One hidden turn or mirror swaps the rows below in pairs. Which row is each named row swapped with?
Q_632: [ -4  -3  24 -15 -20  -1 -12 -14 -10  -6  10  -6 -19   3  23  -8   8   9
  -3  11]
Q_22: [ -7  29 -41 -15  36 -30 -14  -5  16  34   9 -20   6  -5 -11   0  20   5
 -24 -30]
Q_656: [-14  21 -11 -14  51  28  24  16  18  15  -1   1   6  11  -1 -12   4  -1
 -12   7]
Q_661: [ -3  27  -4  -8   0  20  15 -23  16  34  10 -26  -6 -10  35 -17  11  33
   6  19]
Q_359: [-20  10  -2 -16  13  34  50   7  19   8   2   5   5  -1   4 -12 -22  14
  11  -2]
Q_906: [ 18  30  10  -3  -3 -42 -32 -21   0   0  -7 -20 -14 -12  17   4  -7  -6
 -18 -36]
Q_182: [-19  18  -5 -16  10  36  48  10  22   2  13   5   7   3   6 -11 -12  15
   5   6]
Q_630: [ 11  42  10  10  -3 -39 -15 -22   5  12 -21  -2  -7 -12  -9 -24   1  -9
  -3 -50]
Q_144: [ -6  22 -17 -18  -4   0 -30  -5  39 -21   3 -29 -23  -7 -21  17  -2 -10
  -9 -39]
Q_583: [ -3  21   0 -10  -8  24  10 -21  13  27  10 -22  -7 -14  40 -22   8  23
  10  20]
Q_995: [  7  25   0 -10  22 -37   5   6 -15  28  -7 -14   7  -7 -19  33  41  12
 -12 -16]
Q_186: [  4  35   7 -15  20 -41  14   7 -19  21 -12 -25   7   4 -24  27  36   8
  -7 -14]
Q_266: [ -5  24   4 -17 -10   2  51   0  31  -1 -17 -16   8 -23   0  13 -38  24
   6 -17]
Q_189: [-19  23  38  25  20 -24  27  30  -1  21 -10 -22  -6  -3  -3  -5 -18  18
  10 -15]
Q_219: [ 16  23  -5  -3 -11 -42 -28 -16   0  -4  -9 -23 -10 -10   9  13 -20  -5
 -24 -35]
Q_997: [ -8  28 -45 -23  49  -9  -4   9  15  24  11 -12  11   1 -12   0  17  -1
 -22 -17]
Q_690: [  1  37  -5 -17  -6  16  24 -25  16  11  27 -17 -14 -12  40 -14   9  15
   8  12]
Q_913: [ 26 -16   7 -21   6   9  15  10  16  24  19 -26   9  -4   3  26  -4 -12
  22 -50]
Q_972: [-10   9  17  22 -12  11  23  18  -4  29 -28 -14  23 -15   2 -26  -1  23
   0  -7]
Q_973: [  3  15   7 -27 -10 -14   8 -26  24   1 -16 -41 -29   3  22 -19 -31   6
  24 -24]
Q_460: [ 22 -17   4   5   7   1  24   6  13  14  34 -27  -6  -1   1  28  -5  -3
  14 -51]
Q_663: [ -2  30  35  -1  41  -4  -3  15  13  -8   8 -17   5  34   3 -13   9  28
  28 -35]
Q_543: [ -2  22  -7  -8   2  18  12 -23  11  30  14 -19   4 -18  35 -19  14  26
   8  24]
Q_150: [  2  37  -3 -28   7  -7  43  -3  24  21 -17 -13  12 -17  10  35   4   7
  42 -37]
Q_892: [ -9  23 -42 -17  35 -29 -18 -16  16  30  17 -16  10  -8  -3  -3  19   8
 -21 -24]
Q_265: [-17  31  34 -20  30 -13  -3  17  16  -1  11 -12  13  29  13  -9   4  28
  31 -39]
Q_974: [  4  26  13  13  -6   3   7  28  -9  17 -38 -35  24  -9  14   3   7  33
   2   8]
Q_596: [ -1   8   9  15  -3   0   7  37 -10  25 -30 -32  20 -16  14   5   8  28
  -5   5]
Q_638: [-21   5 -14 -35   5  12 -14  11  31 -19 -14   4   8  17   8 -14  -9  -6
  21 -35]
Q_6: [ 14  32   9   5  -5 -39 -12 -27   4  12 -12  -8  -3 -15  -8 -15   0 -10
 -18 -58]
Q_498: [  3  22 -30 -20  11 -15  12  34  22  25 -32 -51  14   3 -16  -8  18  21
  15 -41]
Q_982: [ 17  46 -11 -19   0  11 -10   9  32 -26 -36  -6   5  12 -24  -4  -3   3
   1 -48]
Q_4: [ 34  17  12  21 -15  -1 -18  10   7   2   2 -22 -17  -3  -6 -13   8 -22
  -1 -53]
Q_122: [ -9  25   5 -11 -14  -1  51   6  27   0 -20 -15   1 -13  -4  21 -41  22
  10 -19]
Q_375: [-19  38  19  -4  13  17  26  12  25  12 -21 -40  -5 -15  -7  27  -1  32
  24   9]
Q_435: [ -7   1   7  25 -18   0  25  19   0  35 -28 -10  12 -21  -5 -26  -3  11
   5  -9]
Q_367: [ -2  -6  19 -15 -25   4  -6  -7 -14 -14   8 -19 -15  12  14  -9   4  -5
  -8   8]
Q_637: [ 13  44 -14 -21   6  10  -8   3  38 -24 -31  -7  17   5 -23  -7  -4   6
  -7 -48]
Q_536: [ -6  25 -44 -14  30 -24 -20 -10  22  33  11 -19  -1  -3  -6  -7  19   8
 -30 -27]
Q_142: [ 14  58 -24 -28  21  -4  20 -16  28  -1  17   3   0   2 -16   4  15  -9
  -8 -48]
Q_755: [ 34  -7  -3 -17  10   5  12  -8  17  25  24 -17  -1  -1  13  25   0 -17
  25 -54]
Q_491: [ 17  25  13   8  -6 -16 -36 -11 -12 -12  -4 -22 -14   4  23 -17   5   1
 -26 -19]
Q_748: [ -3  46  40   6  39 -20  -3  18  15  -8  19 -24  -8  19   0  -8   4  26
  22 -37]
Q_782: [ 29 -15   9  12   9  14  15  22  13  13  29 -35 -11  -7  -3  19  -6  -8
  11 -36]
Q_721: [ 15  57 -25 -26  15  -6  17 -13  28  -5  14   4   1   2 -14   0  18  -3
   0 -63]
Q_218: [-13  11 -15 -23 -13   5 -25   5  44 -23   0 -26 -19  -3   0   2 -14 -14
   9 -31]
Q_483: [-26  25  19 -13  33  -9   4  24  14   2  12  -7  16  28  17 -12   7  34
  31 -27]
Q_556: [  5  16   7  16  11 -23  19  21 -23  32 -16 -36  12 -21  12  22   9  20
 -18  -2]
Q_169: [ 11  50 -17 -18  -2  -4  30 -16  33   1  41  -5 -17 -11  18   3  18  -3
  -9 -31]
Q_143: [-14  49   6 -16  22   2  26  18  33  20 -29 -40   4 -21  -6  30   3  19
  34  -9]

Q_498 swaps with Q_973
Q_186 swaps with Q_367
Q_491 swaps with Q_556
Q_460 swaps with Q_663
Q_4 swaps with Q_189
Q_638 swaps with Q_150
Q_782 swaps with Q_748

